In the data rows, the value 128 means zero.
Some points, one per row:
103  59 187 140 128 110  91 133 111 138 177 148 109  98  60 134  88  95  82 145
 89 159  98 126  96  97  50 115 151 125  93  97 120 106 154 108 177 132 138 177
138 173  92 147 159 130 158 157 173 130  85 113 196 219  94 135 129 150 197 118
150 107 124  93 110 151 118 134  87 125 138 124 120 108 138 111 157  96  57 135
197  85 132 107 126 141 108 158  67 129 132 111 165 154  19 169  74 126 199  92
112 157 107 102 134 166 114 110 119 147 122 150 118 166 199 125 186 167  96 147
 84 183 117 153 153 110 142  38 194 122  83 127  82  72 255 103 211 113 105 169
177  22 189  86  56  52  48 158  65  90 220 197  66  15   9 135  66  50  69 148
255 137  68  57 163 138 216 130  91 137 143 113 164 225  56 176  54 146 169  78
 53 252  69 175 180 135 184  76 205 179  82 116 100 114 255 118 226 152 107 150
147 127 104 145 143 116 137 127 133 115 118 145 131 154 154 134  94 117  87 112
124 122 144 137 108  71  93 128 137 139 153 157  72  50 107 102 139 125  96 176
 50 220  76 207 172 160 131  47 233 152  51  93 147 208 255  99 214 205 134 152
182 127  78 110 173 141 203 122 119 101 128 128 194 255 126 179  57 159 162  40
 49 130 148 142  73 133   0  98 164 164 151 143   8  10 213  21 255  93   0 255
142  92 109 100 117 128 128 119 140 110 160 146 147 147  99 122  73 132  78 120
184  84 114  93 119 168 178 154 102  91 134 104 175 195  68  94  62 148 108  76
106 130 166 162 101 105  96 136 139 169 128 131  72  62 128 111 206 102 121 194
100 122 150 129 119  55 126 121 164 183 142 128  30  49 157 127 158  95 118 188
118 140 168 141 145 147 186 143  98 146 138 146 131 104 126 144 120 122 169 115
116  19 199 111  62 110  23 154  70 100 180 153  81   0  95  64 145  35  11 180
 56 144 161 180 125 157 119 125 103 149 113 166 107  56 218  66 247 125  60 162
142 165  78 139 134 138 116 130 178 112  85 102 193 163  84 103 119 150 165 138
233 124 113 121 122 131 170 101 137  69  92 139 160 226  69 159  52 194 255  64
146 125 121 149 130 157 178 133 116 127  90  78 159 172 116 161 115 144 178  86
 36 154 115 132 122 145 103  83 165 134 136 121  64  77 255  73 218 112  17 152
 97 128 163 118 122  95 100 139  86 180 148 165  46  15 167 109 183  97  88 192
163 106 165 111 106  75  90  86 155 120 148 152  59  50  95 111 124 100 142 189
 69 102 173 148 102 145 138 124 158 103 153 135  71 107 198  77 148 105  67 114
210   0 200  66  67 123  86 192  37 116 212 137 106 110   0 125  47  95 118 121
140 115 159  87 100  97  70 120  92 124 169 144  46  89 104 152 137 130 121 173
 63 200 117 141 139 124  82  73 163 137 132 149  24 121 252 105 225 157  78 186
148 123 103  99 202 197 244 109 105 102 107  82 247 255 131 203  56 162 148  10
 63 159 141 168 118 144  62 119 131 108  85 115 112 102 220  98 208 139 105 121
152  74 190 121 100 139 158 179  71 117 149 167 139 119  54 153  83 123 189  99
115 160 107 132 138 171 177 111 137 132 114 115  91 129 234  98 177 118  89 110
 41 175 135 167 168 121  66  49 170 166 116 137  95  68 238 103 212 114  63 201
 88  95 144 150  77 122  29 151  84 148 111 102  76  26 165 125 207  87  83 182
113 202  54 142 163 140 190 135 197 124  80  98 225 202 145 138 109 160 182  98
141 150  96 169 113 184 176 169 118 127 124 141 146 255 124 116 100 206 146  77
100 238  20 152 141 146 126 105 213 132  44  83 167 216 223 129 182 194 207 130
126 157 122 139 161 147 168 136 144 131  85  99 182 194 146 158 123 142 184  91
142  71 146 129 109 161 135 177 103 104 103 114 227 218  64 152  55 184 192  61
103 209  97 138 190 153 189 100 206 128  53 140 190 201 245 107 196 162 144 113
 94 131 146 124 107 142 125 139 138 119 145 147  67  77 185  43 176  95  36 140
126 187  97 140 151 111 132 110 181 131 100  92 146 123 108 126 145  95 158 180
 93 222  65 109 166  93  57  37 195 163 133 164  37 100 255  95 248 143  33 215
100 174 132 178 190 191 208 118 119 131  80 135 202 190 193 108 161 169 122  83
207  50 149  84  91 169 143 163  72 115 153 153 144 166  55 102  86 146 135  76
148  42 171 128  78 122 101 155 129  66 134 124 192 143   4 149  40 121 220 103
 87  93 160 118  83 134  59 125 122  83 149 152  82 146 139  78 124 142  85 125
152 149 111 154 132 138 149 130 143 119  76  79 193 158  90 126 128 120 179 117
143 123 157 118 148 153 212 150  88 130 142 141 158 149  96 163  77 138 192  81
171 147 124  88 177 147 193 123  79 117 129 115 181 177  94 173  94 140 169  86
127  93 164 133  65 121  47 131  96 104 144 131  33  75 134  69 169 111  66 165
172 188 108 120 151 145 139 110 147  96 109 162 122 144 142 118 173 151 160 111
169  54 138  53  98 135  96 167  46 138 173 165 132 134  74 164  87 136 133 124
151 137 129 133 161 172 172 164 151  98  91 114 242 255  51 158  54 178 233  36
195  67 112  45 156 149 157 126  60 102 169 101 183 223  22 163  11 155 132  18
192 174  80  99 152 155 219 142 126 111 103 118 187 202  95 173  60 171 222  55
 90 182  70 124 143 139 155 118 195 138  78 122 167 211 233 120 149 203 137 118
108 149  96 158 116 110 149  98 172 184 118 114 105  83 182 105 166 148 102 192
135 110 152 119 133 134  92 131 101  76 147 155 138 146 123  81 124 112  68 100
 79 176  89 183 129 132 141 130 205 115  74 104 168 147 180 102 170 135 153 134
123 214 121 181 151 159 113 113 149 141  94 116 110 149 174 122 223 135 145 152
147 102 122 105 149 132 206 150 145 145 108 121 192 181 114 160  72 137 183  73
120  15 242 119 105  81  80 172  79  95 209 173  76  15   5 151  47  20  94 133
107 157 106 154 142 171 150  63 163  90 111 138 142 182 235 120 164 147  85  88
 31 162 112 161 116  84  31  98 195 146 105 124 102  72 185  93 190 117  90 233
178 117 126 109 157 146 164 135  67 113 143 145 192 197  70 188  66 164 201  66
 17 104 185 174 104  92  27 106 145 153 161 168  28   6 196  74 199  78   0 217
133  85 168 164 100  93 118 167 137 108 140 112 142  45  20 142  73  32 155 168
168 136 138 136 184 162 219 107 105 150 127 136 185 172  97 135 102 162 153 107
 54 141 128 137 106  86  98 142 185 107 104  96 130  61 153 126 137  84 141 143
204  43 160  78 146 108 128 169  43 132 190 144 136 150   0 185  27 106 146  85
131 148 134 140 160 153 138 127 100 112 116 130 171 182  95 139 110 144 147 102
124 103 181 127 110 122 147 148  75 159 153 135  66  66 102 128 124 107 128 160
152 123 138  88  98  81 116 120 118 145 172 151  53  41 103 133 136 120 127 176
109 119 144  97 137 139 124 151 111 114 148 138 134 163 105 132 110 128  83 104
178 139 137 127 176 155 180 116 111  84 128 131 168 218  71 156  71 150 154  71
101  80 201 120  64 116  85 163  68 149 168 155  35  19 105 106 162  99  97 187
156 127 129  85 160  91 110  93 109 107 166 153  89 103 163 138 138 100  88 109
109  93 186 169  83  77  75 153 127 124 130 107  66  23  74 144 131  42 168 188
129 148 110 167 108 177 101 147 145 102  64 117 185 186 127  90 147 179 148 126
172 107  98  94 123 149 142 128 109 170 125 110 114 152 149 104 135 142 101 143
 96 187  84 122 219 143 194  78 174 146 119 118 169 241 167 159  84 183 117  85
161 157 122 129 131 117 106 117 136 168 154 127 109 122  55 124 149 140 132 159
 75 117 119 148  91 119 113 153 142 127 123  97 134 106 113 149 126 116 142 155
122 120 165 107 134 142 128 124  94 119 161 157 110  95 133 118 165 101  58 130
 98 167 130 146 150  93 137  93 184 144  93 115  77 105 213 120 182 121 131 158
 45 109 157 128 142 137 105  81 136 113 128 125 107  72 225 117 173  82  33 140
150  95 121 107 136 151 161 159  80 123 151 105 147 197 106 165  63 125 145  62
100 129 139 142 126 139 128 156  85 131 128 121 134 122 140 142 139 124 112 140
115 203  85 116 222 148 158  74 155 126 113 128 160 218 196 144 150 171 111  84
135 134 124 138 135 140 121 116 138  93 141 149 115 168 131  71 129 153  89 104
187   0 227  82  20  52  17 197  43 141 241 200   0   0   0  85  94  61  78 202
151 126 149 134 105 123 102 200 104 103 145 123 128 139  34 165  86 133 199  96
 88  92 165 173  90 116  87 156 131  76 107 130 162  74 109 107 139  66 134 137
113 172 107 115 117  89 129  90 147 171 120 125  54  66 206 124 207 131 117 178
116 202  77 119 152 188 164  98 178 119 106 126 140 204 204  51 170 185  86  99
165 209  44  94 173 131 184 131 187  73  85  93 235 238 103 162  71 182 232  58
196 180 105  72 195 148 207  98 124 119 158 122 138 196  95 176  90 144 165  93
106 124  98 124 149 129 107  98 169 125 138 154 145 213 171 126 109 175  89 117
197  63 134  51 109 103 144 143 106 171 129 116 141 134  62 169  91 143 192 121
133 179 101 138 193 155 155  73 158  93 108 128 154 179 198 120 150 114  99  79
125 204  39 112 190 159 165  60 174 115 108 141 178 255 232 136 136 199 100  69
109 229  75 155 190 129 174  23 234 136  63 134 127 174 255 103 194 186 152 156
110  84 172 177  66 114  32 156 109 171 155 133  58   6  68  95 156  89  82 220
137 163  93 159 155 119 179 121 167 172  93 116 143 173 157 128 132 165 152 122
129  92 176 138 134  77 114 131 156 137 146 170 128  62 108 106 112  99 120 137
 84  55 186 158  62  88  36 133 120 148 150 127  60  22 122 117 145 105  97 202
114 127 135 127 130 129 166 122 150 136  96 122 153 123 183 139 127 117 164  91
141 144 153 144 132 104 117  76 142 130 107 150  85  31 184  59 227  85  90 179
124  83 127 130 101 160 129 137  99  86 136 103 137 142 135 124  79 116 107  94
 59 179 138 163 201 155 164  94 190 100 119 139 164 177 187 132 123 114 107  81
105 100 121 118 121  62  81 116 144 162 130 102 100  46 138 170 130  86 174 163
210 115 142  85 124 150 179 122  92 119 176 125 107 121  61  98 120 114 113 101
143 134 102 140 141 111 157 144 187 125 111 111 198 160  54 118  77 126 174 146
134 185  94 167 126 135 124  94 158  96 110 145  87 145 194 105 169 140  93 139
165 134  98 135 102  94 156 144 118 165 131 138  97  97 117 149  96 157 167 155
136   4 216  87  23  57  13 191  27 148 220 175   0   0  44 181  90  60 115 201
156 144  75 104 109 177 153 141 108 101 103  98 103 192 185 105 147 170 118  94
122 131 142 152 126 110 113  89 148 119 135 155 116  44 148  97 153 109  95 150
124   3 205  90  26  88  53 155  58  88 214 163  32   0 107 131 108  47  47 149
 96 101 162 191  52 126  24 167 130 114  88 146 107  72 126  67 174 118 104 194
183  17 254 143  41  99  64 190  40  96 203 118  35   0   0 125  97   9 127 177
145  93 154 129  54 107  84 136 111  77 157 148  62  69  91 119 113 144 133 136
118 148 151 175 126 150  93  99 161 133 112  97 111  89 100  90 170  98 120 177
 84 176 135 181 153 143 128 118 173 142  62 107 138 126 228 115 201 120 135 140
188  99 120 172 102 192 140 174 109 135 110  94 211 191   0 129  66 152 165 103
 98 123 167 150 124  97  78  98 106 141 175 155  40  26 148  95 178  64  44 163
158 137 134 172 114 149 177 150 119 125  99 103 171 183  91 156 104 142 212 128
100 161  79 164 165 133 194 106 167 130  85  74 217 159 175 160 116 123 158  85
161  72 165 159 114 137 154 195  76 107 148 135 142 182  70 132  65 122 117  69
Here are 16 more points, each followed by its number:
125 150  80 141  90 107  93 142 157 119  98 100 124 137 111 130 126 158 200 161 0
116 174 130 133 174 135 161 131 103 125 150 142 152 119 108 157 118 104 128 119 1
130 124 144  95 168 126 177 115  98 175 139 143 134 133 127 150 129 155 146 123 2
183 114 106 125 153 161 196 172 109 133  85  74 223 255  61 195  44 174 240  58 3
153 116 139 138 109 121  92 149 127 145 107 108 117 142  63 118 133 142 146 157 4
103  86 205 163 115 119 121 112  83 173 153 165  80  10 135  74 197  83  53 200 5
 97 181 142 197 122 144  80 125 129 150 116 128  66  67 177  97 253  93  98 190 6
127  72 154 150  37  78  70 203 131 104 144 144 106  18  35 102 116  63 138 203 7
 95  59 149  98 105 104 102 149 100 132 162 123 111  73 114 163  80 127 120  88 8
142 115  94  53 173 116 114 115  96 135 134 129 146 135 157 155 106 108  97  65 9
120  56 200 105  50 129  89 175  56  94 172 147  65  36 112  99 144  52  54 139 10
154 104 161 134 154 137 117 142  71 113 149 145 171 151  47 147  84 134 150 102 11
122 131 136 129  97  95  45 108 117 139 140 167  25  49 174  96 206 109  62 231 12
131  43 169 119  89 158 157 146 107 136 148 136 123 172 104 146  60 139 147  77 13
 94 155 136 181 173 164 158 101 120 107 119 128 166 181 151 155 126 153 137  85 14
161 120 131 104 135  82 126 104 138 133 138 146 105 134 121 158 106 147 183 111 15
Which three of these numbered points are nearest to each point below, ignoring the 2 directions in which the first points spread most? Their numbers follow each, nearest first.
116 165  81 136  97 101  70 120 171 132  95 108 103 125 156 128 167 154 178 176 > 0 4 3
 95 116 171 137 118 128 126 129 129 103 138 149  71  49 204  54 184  57  52 135 > 10 5 14
169 129 129 134 126 129 121 162 131 131 105 105 161 173  43 122 108 153 172 129 > 4 3 0
138 145 134 118 127  66 124 131 128 158 158 161  51  50 144 161 135 120 168 147 > 15 2 12
124 138 173 180 112 147 104 126 129 106 124  90 102  76  98 106 167  73 112 162 > 6 11 4
170 126 168 163 101 139 102 161 118 141 136 128  82  95  56 133 167 101 167 171 > 6 4 3
133 190  78 141 161 205 189 152 149 101  79 100 214 255 126 147 120 185 201  49 > 6 3 11
157 114 137 110 180 132 139 123 100 124 152 149 159 197  75 157  89 142 128  86 > 11 14 12
173  76 114  43 151  96 103 129  90 118 160 136 145 115 106 158  79  80  90  75 > 9 8 12
 68 125 101 106 148 114 148 135 130 130 119 114 155 141 185 170  85 167 130  67 > 8 13 9
 98 175  95 175 104 121 110 147 198 109  86 121 154 105 147  95 162 113 131 189 > 7 0 4
160 106 142  68 162 141 193 168  52 184 142 141 161 160 110 186 117 139 183  85 > 2 5 1
152  95 140 118 120  95 123 115 127 138 134 135 111  90  98 143  99 128 163 122 > 15 3 2
112 117 141 142 128  92 123 124 149 155 136 134  91 120 137 162 112 145 184 111 > 15 3 8
216 150  69 130  81 109 131 164 133 139 112  99 133 146  31 140 102 156 219 170 > 0 4 7
100 146 142 126 157 118  86 101 103 138 137 131 114  98 156 138 165 126 105 142 > 11 1 14
158  71 174 144 112 148 138 161  49 148 143 157 128  98  87 109 139 132 120 119 > 5 11 6
213  65 132  56 123 118 163 126 107 118 151 130 191 170  26 182  37 151 206  73 > 15 12 2
144  80  98  27 122 129  98 126  84 179 163 111 114 151 135 131 117 160  87 108 > 9 8 2
164  80 170 132 120 140 192 177  29 123 147 169 148 122  82 148  96 135 149  75 > 5 2 10
 94  58 170 115  83 123 149 181  95 130 163 148 115  63 125 178  87 108 158  93 > 8 13 14
 84 108 175 193 128 115  91 125  80 116 146 149  97  78 133 138 139 104 108 130 > 14 11 1
 94 166 123 188 181 170 187 120 124 136 119 122 181 207 148 166  99 165 156  67 > 14 11 1
106 113 135 131 122 140 182 147 128 125 122 129 154 140 157 176  96 145 178  73 > 8 13 3
111 108 171 144  86  93  29 157  89 162 148 127  38   0 116 121 206  53  99 192 > 6 3 4
 66 143 115 175 124 176 157 101 169 130 106 126 113 175 255  93 158 164 100  93 > 13 10 14
 91 216 126 169 173 131 146  96 116 105 126 155 114  80 197 108 192  96  80 137 > 1 11 14
 80  86 157  87 117 108  83 164 101 178 140 147 102  98 133 143 109 125 128 142 > 8 2 3
128  55 166 119  99 132 183 187  90 119 143 128 163 121  84 195  38 119 199  63 > 8 13 3
125  67 198 145  86  87  29 183  52 155 163 136  41   2  62 143 168  68 116 174 > 6 3 11
 99 148 134 104 165 130 149 129  95 192 129 152 107  97 194 136 198 126 125 141 > 2 1 5
 48 196 102 194 106 117 101 134 212  95  75 117 139  86 209  65 203 104  94 193 > 7 0 3
 86 171  73 138 126 129  87 135 167 113  74  93 165 165 149 119 142 172 169 140 > 0 4 3
117 190  73 138 185 133 199  87 198 148  91 120 170 226 201 169 111 191 197  61 > 15 8 2
198 102 151 101 114 124 190 140 119 111 143 136 157 179  55 165  53 163 212  95 > 15 12 2
 41 108 157 132 134 122  87 134 138 128 131 157 117 117 209 140 148 116  80 128 > 8 14 13
154  99 115 150 131 142 150 128 110 148 107  83 169 151 105 167  93 141 174 102 > 3 4 11
 85 114  93 107 127 113  62  84 155 151 143 156  97 107 225 119 161 122  25 176 > 9 12 8
200  19 191  63  91  94 133 204  16 165 197 168  95  43   0 184  40  98 176 138 > 2 15 1
 94  99 147 160 114 155 158 125 127 133 135 125  96 145 183  99 117 137 112  97 > 13 10 14
122  89 147 149 130 156 155 128 100 114 157 138 154 145 110 152  88 116 104  94 > 14 11 13
149 128 160 150  75 116 180 183 114 106 132 143 104 114  96 133 124 128 162 114 > 6 3 10
 76 255  64 184 241 147 184  63 156 152  75 110 154 159 255 135 203 139 104 133 > 1 11 14
156  82 151 130 102 125 124 172 103 150  97  80 142 138  81 172 100 115 184 123 > 3 4 6
187  98 145  66 151 130 216 175  51 152 157 130 148 145  48 198  51 127 206  79 > 2 1 15
191 160  89  99 150 139 154 113 116 127 126 160 126 212 144 137 147 163 148  93 > 12 15 2
 59  76 191 100  91  66  33 184 112 139 152 138  81  42 117 139 138  80 111 159 > 8 3 11
136 134 154 137 134 131 147 115 101 119 146 121  74  65 143 137 150  63  87 181 > 1 5 2
160 222  60 162 178 200 234  76 202 136  47 113 197 255 206 109 164 206 186  64 > 6 12 4
 42 255  75 191 218 214 186  24 246 141  57 112 144 181 255   7 255 165  48 116 > 5 11 10
126 104 166 131 168 136 153 132 102 100 140 130 138 155 125 176  85 104 149  69 > 14 1 11
 84 225 117 206 125 120  39  90 191 172  81 106  27  86 195  48 255 138  78 237 > 4 6 0
146 109 139 121 143 137 148 152 116 135 106  92 167 132 106 157 103 118 164 108 > 3 11 4
 92  98 103 116 111 177 173 137 133 135 137 102 158 190 186 125  85 155  88  78 > 13 10 8
136 117 126 142  92 142  56 140 127 122 111 119 137 115  76 104 140 144 119 178 > 4 0 3
 92 134 118 147 120 159 133  97 127 119 118 103  94 115 234  85 185 108  40 145 > 10 13 14
195  51 184 108  92 113 126 210  67 115 136 116 147 128   0 177  47  89 213 103 > 3 4 6
134 163  75 120 128 129 106 128 149 100  77  99 190 200 115 145 111 166 187 106 > 0 4 3
159 138 127  81 118 132 132 120  99 125 172 149  85 184 124 140 125 154 124 122 > 12 15 2
 76  84 164 137  87  86 110 143 153 108 133 144  90  91 155 135  88 125 141 128 > 8 13 15
126 160  91 151 104 122 146 158 178 106  94 107 182 128 111 117 126 118 165 154 > 7 0 4
117  74 166 157  73 143  94 176  99 158 144 108 103  73  89 140 131 102 112 171 > 3 4 6
 20 180 120 181 170 171 142  57 172 110 102 128 144 154 255 104 192 135  44 113 > 14 10 11
115 103 115 141 134 110 130 106 154 122 142 138 129 136 153 137  90 131  81 125 > 8 13 14
 26 178  98 116 200 155 178  85 139 150 102 125 175 164 255 109 138 161 107 114 > 8 2 14
138  88 133  95 166 112 149 148 115 156 153 159 183 142  87 164  71 144 171  58 > 8 2 11
145 193  59 165  84 112 106 129 183 150  91 117 110 127 123 104 176 157 161 216 > 0 4 7
125  86 168 115  85 119  84 150 113 150 126 118 109  53 114 126 162 100 129 164 > 3 4 6
186 175 110 157 146 139 122 154 138 144 112  98 139 201  34 133 117 160 195 125 > 4 6 0
129  55 194  78 123 111 146 123  71 165 195 131  99  34  72 170  76  79 148 142 > 2 1 8
116 175 111 131 171 189 224 122 155  92  90 119 169 181 227  74 149 114 121  45 > 10 13 5
125 133  82  66 117 134  87 114 128 111 136 149 123 151 178 127 137 147  57 115 > 9 12 10
168 178  63 112 170 133 154  60 153 114 109 121 129 170 184 123 132 151  81 132 > 12 9 15
187  50 181 119  80 117  61 150  82 145 147 133 122  56   0 102 135  98 113 179 > 4 11 6
159  65 116  92 119 146 135  93 109 126 151 129 150 150 128 150 106 121  77 109 > 9 10 13
 97 151 159 147 136 109 115 112 111 185 130 157  52  67 171 103 207 126  99 199 > 2 12 5
138 103 123 139 140 156 141 149 114 159 118  79 175 133  81 163 101 112 141 117 > 3 11 4
 93 125 173 121 143 113 101 106 112 111 150 139  77  46 170 141 156  55  77 165 > 1 14 11
153 198  39 133 182 132 179 114 197 121  78  93 236 255  93 166  71 204 233  74 > 0 4 7
140 158 103 115 200 146 156 113 123 135 124 129 165 216 136 156 109 159 126  87 > 11 12 2
111  25 184 146  47  97  79 181 121  92 144 121 137   3  32 109  83  37 114 175 > 7 3 4
 84 125 129  86 121 105  52 120  93 118 175 195  90 113 166 123 176 136  35 149 > 9 12 11
189 213  10 127 235 192 255 104 159  97  65  92 255 255 168 183  26 212 192   0 > 8 1 9
142  49 213 102  77 110 112 188  72  95 174 154  65  24  76  78 112  41  84 121 > 10 5 1
140 136 122 141 145 106 137  87 137 129 114 134 132 111 144 135 123 142 153 125 > 15 11 12
110  53 188 131  54 111  75 161 110 140 161 118  76  52  56 133 112  95 129 158 > 3 4 13
155 150 122 114 132 158 105 146 140 123  94 138 181 223  77 110 141 198 181 101 > 4 12 11
149 168  87 113 131 105 115 142 166  92 113 123 159 146  89 148 106 134 204 120 > 0 7 15
115 132 156 124 104  90 141 122 167 131 136 136  61  62 154 134 146 100 143 174 > 15 3 2
104 162 112 102 175 131 160 116 109 204 120 146 109 163 187 183 141 179 181 125 > 2 15 3
166 102 149  79  92 110  74 145  91 141 179 156  35  68 107  91 158 109 101 153 > 12 15 2
112 195 109 134 144 117 195 101 201 121  98 120 114 156 206 138 144 142 155 138 > 15 3 12
153 140 118 139 155 131 142 148  81 145 125 129 154 150  93 151 105 148 150 115 > 11 1 12
 93  89 155 132  89 129  90 121 106 125 146 118  65  46 186  82 180  82  24 176 > 10 13 14
112 105 148 116 112 129 122 130 102 123 141 130  85  86 189  94 161 105  80 120 > 10 13 8
 76 155 129 159  89  66  76 136 181 121 117 139  75   0 172  92 201  82 115 217 > 7 0 3
137 238  62 147 223 153 247  70 203 126  47  83 197 255 224 154 129 197 207  52 > 15 3 2
 51 234  49 167 146 109  97  65 235 143  70 115 118 125 238  90 223 151 120 170 > 0 4 7
179 134 125  75 173 137 189 124  80 179 140 112 138 114  99 189  87 118 200 110 > 2 1 15
162  21 166  87  17  59  49 177  74 146 184 124  58   0  26 145 118  62 145 205 > 0 3 4
 96 183  98 153 179 114 183  79 192 148  98 127 144 195 210 159 118 174 178  79 > 15 8 13
131 165 129 150 165 144 177  95 125 123 125 119  98 114 162 137 153  93 107 153 > 1 5 2
137  73 151 123 112 142 192 168 100 117 137 137 164 139 118 190  55 131 184  54 > 8 13 14
115 104 173 115 122 106 111 165  68 110 172 152 103  80  81 184  82  90 154 119 > 1 14 11
 73  60 196 115  86  44  24 182  69 141 214 191  35  19  73 154 111  95 102 179 > 8 15 11
 67  69 167 158  69  89  70 165 152 101 127 129 137   5 110 100 126  53 101 180 > 7 3 8
184  94 156  89 125 149 218 161  63  91 171 114 124 117  89 123  83  77 127  58 > 10 1 5
148 132 100 169 113 126 159 140 169 123 112 102 170 126  95 139 100 118 185 151 > 7 3 0
152 137 142 112 144 157 210 141  79 167 135 129 140 131 120 166 112 130 170 119 > 2 5 1
 37 127 187 167 157 106 103 113 162 104 141 165  95  71 194 113 154  59  51 141 > 14 1 11
144  88 141 121  92  86  75 135 128 111 156 118 121  92  26 141  95 109 175 157 > 0 4 7
115 139 143  99 162 118 125  98  96 186 141 133  62   6 184 150 173  84 120 173 > 2 1 15
166  92 150 147  83 143  71 128 112 142 144 105 111  82  50 122 135 116 121 184 > 4 3 6
146 136 111 124 140 183 156  91 115 121 115 137 149 169 204  74 167 146  86  91 > 10 5 13
 96 193 111 124 196 104 146 106 125 160 129 110  99 119 171 151 167 113 103 155 > 1 2 11
143  81 130  76 122 152 182 150 120 137 166 140 158 200 112 122  85 154 128  84 > 13 10 2
140 141  66 140 137 186 177 125 149 155  96  94 158 223 176 109 115 184 113  97 > 13 10 12
201 124 141  85 130 110 112 147  58 138 178 148 112 128  18 156  90 148 166 131 > 12 15 2
210  56 149  62 129 160 201 174  36 129 147 134 187 199  19 216   0 168 249  34 > 2 15 8
182  71 139 124 122 140 139 136  94 129 118  83 181 160  41 171  54 145 204  91 > 3 4 11
151 105 122 107 138 176 211 138 102  96 117 106 163 207 159 122  98 145 134  47 > 10 13 14
237  88 108  91 132 110 135 126  98  89 136 136 136 199  49 170  54 139 172 104 > 12 15 4
118  95 190 173 105 113  63 106  79 119 183 186  82  41  90 115 143 106  75 181 > 11 14 1
 83 121 135 150  90 103  83 167 147  95 133 153 151  87 115 115 129  97 145 136 > 7 11 3
192 108 164 127  70 104  26 171  93 137 155 137  58  77   0 103 137 120 148 183 > 4 0 12
102 179 104 149 211 166 177  96 146 112  90 120 177 245 217 169 121 159 154  49 > 14 11 8
155 177 113 154 124 132  68 120 139 139 113 117 101 136  93  88 188 152 135 158 > 4 6 12
174 111 111 105 172 135 181 114 133 137 114 126 202 138  96 127  93 143 127  96 > 5 2 11
167  74 168  73  58  96  68 143  74 142 210 171  24  70  64 115 132 112 107 173 > 12 15 2
147 169  66 107 126 132 107 137 148 114  98 107 184 224  78 147 121 183 199 117 > 0 4 12
 89 210  85 164 172 178 159  72 163 127  90 117 133 211 255  70 199 170  62  97 > 10 14 11
 45 115 171 144 111  70  48 157 103 138 193 180  60  61 129 144 122 126  93 154 > 8 14 11
103 133 141 140  91  99 111 145 156 121 112  86 116  57  83 109 133  51 129 201 > 7 3 4
139 130 115 115 153 183 198 128 110 108 103 111 162 210 185 121 123 153 144  46 > 10 13 14
112 123 128 150 100 102 114 164 146 108 108 125 134  97 102 122 123 106 172 137 > 7 3 0
137 103 194 125 152  97  92 104 115 147 139 167  88  41  81  92 135  86 122 178 > 11 2 1
146 161 127 166  97 143 128 176 140 123  94 130 139 204  60 117 116 175 181 130 > 4 0 6
 45 243  83 171 227 169 154  39 196 142  74 115 178 199 255 108 182 171 111 123 > 11 14 1
142  98 149 111  74  88 106 187 118 119 133  92 115  50  30 137  94  41 155 179 > 7 3 0
174 156  78  86 155 131 134  79 152 103 148 136 142 187 100 117  95 153  88 120 > 12 11 15
143  59 138 109 131 146 153 135 108 136 151 119 144 161 112 121  82 131 100  69 > 13 10 8
166 141  95  91 128 104 115  62 143 145 157 151 105 110 157 107 145 139  58 178 > 12 15 2
116  83 178  85 146 127 151 103  92 159 163 123 131  70 112 167  83 109 142 133 > 2 8 1
 83 174 112 191 146 174 111 139 165 123  87 123 184 151 168  95 171 141 106 130 > 11 14 6
 99 147 113 158 129 157 174 123 138  97 118 133 119 157 227  96 149 136  86  83 > 10 13 14
132 154  94 124 182 140 178  91 149 142 105 121 183 125 166 109 136 139  88 111 > 5 1 11
 90 164 130 177 111 126  55 120 162 180 107 132  88  71 169  80 226 128  86 199 > 4 3 6
102 142 126 145 113 144 169 124 136 119  90 120 137 105 211 121 168 125 125 107 > 10 13 8
109 213  55 118 157 109 125 100 190 100  93 110 167 143 174 146 152 148 183 125 > 0 15 7
150 170  79 109 184 179 194  93 139  48 106 116 210 253 166 147  83 158 127  31 > 10 14 9
130 101 122 116 111 150 142 136 124 120 136 122 129 130 129  72 120 123  61 126 > 10 13 11
 76 197  93 171 162  87 114 108 220 148  93 118 143  91 181 102 179  97 131 169 > 7 3 4
145  66 169 126 100 134 150 197 100 122 124 123 202 122  46 158  66 112 181  83 > 3 7 11
107 174 127 133 180 130 116 100 106 128 124 128 118 132 163 138 168 139 127 129 > 11 1 14
165 145  70  96 140 120 163 135 138 153 144 141 130 214 127 158  81 172 120 120 > 12 15 2
122  98 148 139 127 155 161 159  88 139 126 147 172 131 103 116  99 149 124 116 > 5 11 14
148 173 101 144 125 123 148 131 140 127 104 145 113 140 165 112 163 173 140 131 > 12 4 15
143 150 136 130 149 108 116 154 152 175 114 117 137 125  72 108 151 115 134 154 > 4 3 6
135 104 110 132 119 122 135 132 123 142 123 133 142 129 116 153  84 163 164 100 > 8 3 15
169 148 113  70 130 103 177 120 147 165 171 122  93 127  81 168  92 156 183 133 > 15 2 12
131 160 110 161 113 129 170 128 164 109 109  96 160 148  89 139 112 114 191 141 > 7 3 0
163 106 127  76 133 126 148  90 135 125 131 134 167 153 104 147 105 151 164  99 > 15 2 12
129 210  70  87 175 130 163  76 191 157  93 109 130 191 202 142 173 184 162 127 > 15 12 2
115 142 115  91 106 161 176 142 132 149 140 114 101 128 175  96 152 124  86 131 > 10 13 2
 80 154 149 152 139 112 110 116 162 143  88 157 115  62 242  74 242  92  74 181 > 5 10 11
